One hidden turn or mirror swaps the rows below in pairs. Which row is each named row swapped with?
The rows were stretched afterwards, more along some directions than others.
fotep: [ -5  14  -4  20  15  -4   4 -27   5 -27 -27  17   3   2  47  17   6  26]
Neri: [ 21  -3  26  18  11   7  -2  20  11 -20 -16   1  41   3  -4   0  -4   9]
ledak: [ 18  -1   9  15  -5 -11  -8  -9  23 -30 -22   4   0  18  18   0   2   9]
rusur: [ 35  -6   7  24   6   5  -8  -4  30 -31 -26  -7  25  -1  15   2   9  20]
fil: [ 25  22  16  37   6  -3  -8 -22  19 -22 -40  10  42  -2  30  13   8  -1]
vivub: [ 16  13  11  23  13  27   1 -15  28 -15 -11   1  16  12  22   7  11   8]
Visu: [ 16   9 -11  20   1  25   2 -10  19  -6 -21   2  27  -6  21   1   1  -9]
lefu: [ 34  -1  23  23  -3  -9  -3 -25  40 -23 -24  14  18 -10  13   1  17  -6]
sol: [  8  -9  13  14  -5   4   4 -16  41 -31   1  12  19 -11  32  15  25   2]
vop: [ 24   0  22   8   5   9  -6  -1  28 -12 -39  13  31   9  -2  -2  -3 -19]
Zomaf: [ 30  22   0  13   0  -8  -5 -29   4 -18 -27   5  14  -4  18  14  -6   3]
kam: [ 31  -5  15   6 -12  16   1  -8  32 -19 -21  16  20  -6  19  -3  -5 -15]
mitu: [ 25 -12  10  14  10  -2 -20   7  -2 -31 -32  13  38   1   3  -2  -5  -6]
Tosop: [ 12  -3  16  32  -6   1   0 -14  15 -19  -4  11  32 -24   6  11  10  24]
lup: [ 39  11  29  12  15  18  -1   7  27   3 -26  -5  35   9  -2 -10  -8  -7]
Fela: [  7   4  -9  27   3  30 -17 -13  27  -1 -34   3  26 -10  30  -5  -1 -11]
fab: [ 16  15  19   2  23  -5  -6   4  18 -35 -30  15  22   8  28  16  -6  21]
midel: [ 46  14  17  17   8  18  -4 -25  38  -6 -48  -1   2  -3  16  -3 -12  -3]
risil: [ 15  20   3  11  14  20  -8 -14  29  -6 -21  -1  -4  22  29  -2 -16   6]
zata: [-10   1  -4  27   7  -3 -22  -3   6 -24 -19  30  31   1  21  21  -2  13]
Tum: [  4 -10 -19  27  -4  22   4  -2  14  -8 -33   6  24  -8  17   1  23   4]
tadul: [ 23   6  -1   6   0   3 -17   2   8 -14 -37   5  35   0  11  -3   2   2]
gekab: [ 24   4   6  22  -3  35   3 -24  38   1 -31   6  29 -10   7  -6  10  -4]
dob: [ 27  10  10  21  -4 -11  -8 -41  24 -31 -26  23   1  -8  24   1 -12  -4]
pigu: [ 31  20  30   6  21  -5 -21 -14  19 -33 -19   0  11  13  17  14 -23   0]
Vori: [ 41  11   1  31 -13  11 -14 -26  28   0 -35  11  18   1   8  -2  -3  -2]
Mam: [-10  -5 -11  21 -16  10  -1 -24  22 -28  -4  32  15 -20  37  15  10   7]
vamuv: [ 25  12  -3  18  -3  21  -5 -24  49 -16 -27  17  26 -23  37   7  17  -9]
vodol: [ 36  19   8  36   4  18 -31 -31  38  -7 -31   8  15  -3  14   2 -17 -15]
gulek: [ 12   0   5  18  16  27  -2 -18  16  -9 -18  16  34  -1  18   0 -11 -10]
lunen: [ 18  19   3   7   2  17  19  -4  16 -20 -22  22  43  -3  36  12  13  20]
difar: [ -5   8  -1  29  -2  24   9 -25  35 -13  -8   8  11   2  39   9  18  14]
bot: [ 27   9   6   7  15  20   0 -22  26 -16 -24   8   0 -10  24   3  -1  12]
fenep: [ 35  15  14   0  24  19 -14   5  21 -12 -47   2  32  16  11   6 -10 -11]
mos: [  2 -12  -2  45  -4  -9  -7 -32  23 -24 -29  15  12   1  27   1  -7  14]
sola: [ -5   7 -11  44 -11  19  -1 -14  31  -1 -16  15  17 -24  24   7  19   9]
mar: [ 29  26  22  18  21 -10 -16  -1  23  -9 -28  -4  16  13   2  11 -10  -3]
mufi: [  1 -14  -8  15  -7  -4  -8  -1  13 -27  -5  17   6  13  19  -3   3  17]
Nusi: [ 24   6  12 -10  11  -1  -1   5  15 -24 -17  23  34 -12  15  16  20   2]
Pofu: [ 22   2  21  28   7  16 -13  -2  22  -9  -1 -11  18  -1 -13  -3 -10  11]
Roru: [  3   0   9   7  21  18  -4  -1  13 -26 -16   1  20   8  33  19  -7   7]
lunu: [  4  14 -15  10 -10   9  -3  -2   0 -10  -9  15  28  -5  12  10   7  -1]
vubap: [ -6   7  11  22  20 -13 -13 -16   6 -38  -9  19  31  -8  33  26   6  15]
leg: [  7  21   9  34  14   3  -8 -27  19 -22 -16   3   1   5  31   5  -5  22]
Kipos: [ 13  16  11   2   6  -2   9 -23  15 -37 -24  10 -13  14  46  10 -11  20]
vef: [ 16 -10  -5  22  -8  37  -8  -2  36  -2 -29  16  39 -19  19  -8   8  -7]
Famug: [  2   0   1  23  -6 -17  -5 -18  24 -29  -9  23  17  -1  16  11  19   3]
kufu: [  3  -1  -3  41   6  11 -15  -8  10 -11 -22   9  29   0  16  18  11  28]
Lugu: [  8   3   2   9   5   9  -2   3  20 -12 -26  21  45 -18  27  20  23   1]
tada: [  4 -10   2  23  -9  16  -3   4  34 -19 -14  15  25  -3  14   6  33   5]

Visu pairs with Neri
gulek pairs with mitu
lunen pairs with rusur
vamuv pairs with fab
difar pairs with ledak
tada pairs with risil

